The rows of X fall into 3 groups and each row is roughly a mix of its group's hidden directions.
X (80 x 12):
[[  4  11   7   1   2  13  -1  10 -32  -4  -7  23]
 [  5  -9   2  24  -9 -11 -14  -5  24  -6  -2 -20]
 [ 17   9  10  11  13  15 -10 -25   4  18  -6  -2]
 [ -3   1  -1 -14  -7  -4  21 -11  24  19  16  -7]
 [-17  24 -23   2   8  19  -2 -13  -7   5   1  -1]
 [  7   4  -6  -9 -11  20  26   5  10   6  23   6]
 [ 10  28   7   2   8  -1  28  13   8   1  -6   4]
 [ 14  16   5   2  10   4   7 -23   5  24  12  14]
 [ -2 -13   9  -6 -19 -21   8  22  18 -11   6   2]
 [-18   2 -14 -15   4   2  18 -10  -6  13  24  10]
 [  8   4   7  18   5   7 -22   9 -22 -15 -17   4]
 [-12   3  -9  -4   1   4  35 -18   6  10  12   2]
 [-16  15 -14  10  -1  16   6  13 -14 -17   5  19]
 [ -6  13  -5  -2 -12  -6 -16  30  -7 -16 -11  -8]
 [-14  11 -14 -11  -3 -13   5  26 -14 -18  -2   6]
 [  1 -25  13 -10   4  26   5 -15  -3  12  -4   9]
 [-21 -19 -14  -1 -13   4  10 -25   5   2   7 -10]
 [  7  -3 -10  -8  -9   2  -7  -3  26  -6   5 -32]
 [  4 -19  10  22  -4   9 -21   7  -9 -16 -16  -2]
 [ -2  30  -5  -5  -4 -18  -3  12 -11  -3   7 -22]
 [ 30   9  18  -4   9   3 -16 -12  -1  14 -10   3]
 [ -4  29  -8 -17  12   4  15   6 -11   6   6  16]
 [ -2 -20   1   0 -10  -7  15 -12  28  10  18   1]
 [ -4  13   7   2  -2  -8  32 -14  14  -5  19  -1]
 [  9  -9  12  12 -12  -8   2 -15  20  11  20 -17]
 [ -5  -3  -2  16  12   0 -10  23  -3 -29 -11  10]
 [  5   4  13  16  19   3   8 -11 -26  -1  -4  19]
 [ -3   1   1 -15  15  24  -7   2 -20  -1 -25   3]
 [-15 -23  -4 -11 -11  -1  14  19  -7 -14   5  16]
 [-23  -2 -15  21  13  -7 -18   1  -2 -16 -11  -1]
 [ 21  17   8 -19 -11   7  13 -12   6   4   9 -18]
 [ 17 -15  17 -12 -15 -14 -11  20   3  -6  -9  -5]
 [-10 -34   2   5 -15  -2  -2  12   7 -17  -3  -6]
 [  3  15  -7  18  -4 -21 -13   6  14 -10  -4 -22]
 [ 11 -13  -4 -16  -7  11 -26  14  -9  15 -15  -3]
 [ -6 -13  -7  -2 -10 -14   4   4  33  -4  10 -17]
 [  3 -18   3  21  -8  -6 -10  -9  28  -2  -2 -16]
 [ 10  -8   6   7   2  10   3 -37   9   6 -15  -5]
 [ 13   2  11  14  -6  -4 -15  17   7 -18 -24 -11]
 [-18  -4   2  14   0 -27  10  -3  20 -16   6  -3]
 [ -4  11  -4 -21 -21  -8   5   8  -3  20  18 -13]
 [  2  15  -3 -14  10   8  23 -22  -2  18   8  10]
 [ -7  -6  -6   8 -12  -3 -24  15  -3 -23 -18 -11]
 [ -4  26  -6 -13  -5  -6  -7  31 -12  -5  -2   1]
 [-19  25  -4   9  -3  -4   8   8 -10 -25   2  12]
 [ -1  -4   0  18  -6   2 -10   4   7 -25 -28 -11]
 [ -1  17 -10 -19  12  10 -18 -12 -20   2  -5  14]
 [ 23  -9  21  20  15   1   8  -5  15   1  -8   5]
 [ -4  22 -12  -3  -7 -27  13   7   7   1  20   0]
 [-12   3 -11  -9   1  -6   4 -20  24  19   6 -17]
 [ 27 -10  26  -6  -8 -15   0   3   4  -8  -3 -12]
 [-24   6 -17  -6  -1  -2  14 -11  19  18  11   1]
 [-18  -7 -13  18   2 -13  -7   6  17 -24   1 -10]
 [ 12  18  10  -2  12  15  -3  -7 -28  10   1  14]
 [  2  37  -5 -14   3   2  18   8  -4   4  -4   4]
 [ 13   0  10   4  18  12   7 -20 -19  21  -1  11]
 [ 15  -5  12  13  29   7   9 -10   4  -2  -2  21]
 [ -1   7   3  -7   8  15  -7  12 -34  -7 -14  10]
 [ 12  12   7  -5  12  12   9 -22  -3  24   9  16]
 [-10  -8  -2 -12   3  14  -7  19 -22 -15 -21   1]
 [ 13  13   8  28  -2  -5 -23   6 -12 -12  -5  -8]
 [-11  -2 -19  -1   3  22 -18  12 -16  11  -9  15]
 [ 30   5  22   9   3  -1 -12   2   8   2 -19  -5]
 [ 22  -7  13 -23 -10  -3  -2  -5   9  21  -2 -15]
 [ -7 -15   2  -1   1  14 -16  12 -11 -15 -26 -14]
 [ 11  -9  12   1 -11  -2  16 -21  15  22   7 -13]
 [-15 -19 -23   7   9  15 -16   7  -1  15  -4  10]
 [ -4  22  -5 -16   3  -3   9  14 -28  -3   7  13]
 [  0 -10 -17  -8   0  19 -27  11 -10  13 -13   0]
 [ 22  14  15   7  17  -2 -11  21  -2  -7 -11  12]
 [-23 -11  -7  19   3 -17  10   2  19 -11   9   7]
 [ 12  12  12   3  -8  -9   6 -14   2  18  28 -13]
 [ -3  -8 -13   5   3   3 -34  11  -5  -9 -18 -11]
 [ -5  -5  -5  15  11   3 -16  13  -6 -30 -16   8]
 [ 12 -18   7   0  -1 -16 -23   2  11  -6 -12 -22]
 [ 21   4  11   4  18  11  -6 -25   0   2 -17   9]
 [-11 -26   4  -8  -6  12  -8  11  -5 -13 -18 -18]
 [  5  -4   7  17   5  -7 -18  12 -15 -28 -14   0]
 [-23   5 -17  -3  -5  -4  -2  27 -10 -19   4   2]
 [-22   3 -18   4  -2  -9   6  -9  28  -3  10 -14]]
Here is one row from each group, named. Which group is each of the other rows in?
[  2 -14  -4   0   8  -3   5 -22  24  19   8 -18]  <76>
[-18  19 -18  -6  12   9  23  -7  -6  -9  -2  12]  <101>
[ -6 -19   0   5 -10  -6  -6  -1  25  -7  -8 -27]  <85>

[  2  14  -4  10   8   2 -18  15 -22 -16 -20   5]  <85>
[-21   8 -17   1   5   0   1  24  -9 -23  -1   9]  <101>
[-14  29 -10   3   6  16  10  -8 -18  -1   4  14]  <76>
[-15   5 -13 -19   7   4   1  20 -16 -14 -20   5]  <85>
[ 25  12  16  -2   7  -2 -25  16  -7   2  -9   5]  <101>
[  9  11 -11 -10   0  27 -18   3 -21   7 -10  -1]  <76>
[-18   7  -6  24  16  -4  18 -16   4  -9  11   8]  <76>
[-16  13 -23 -20   4 -14  16  10  12  -3  -1   6]  <85>
[ -9  10 -10 -16  14   4  18  -7  -9  13  20  18]  <101>
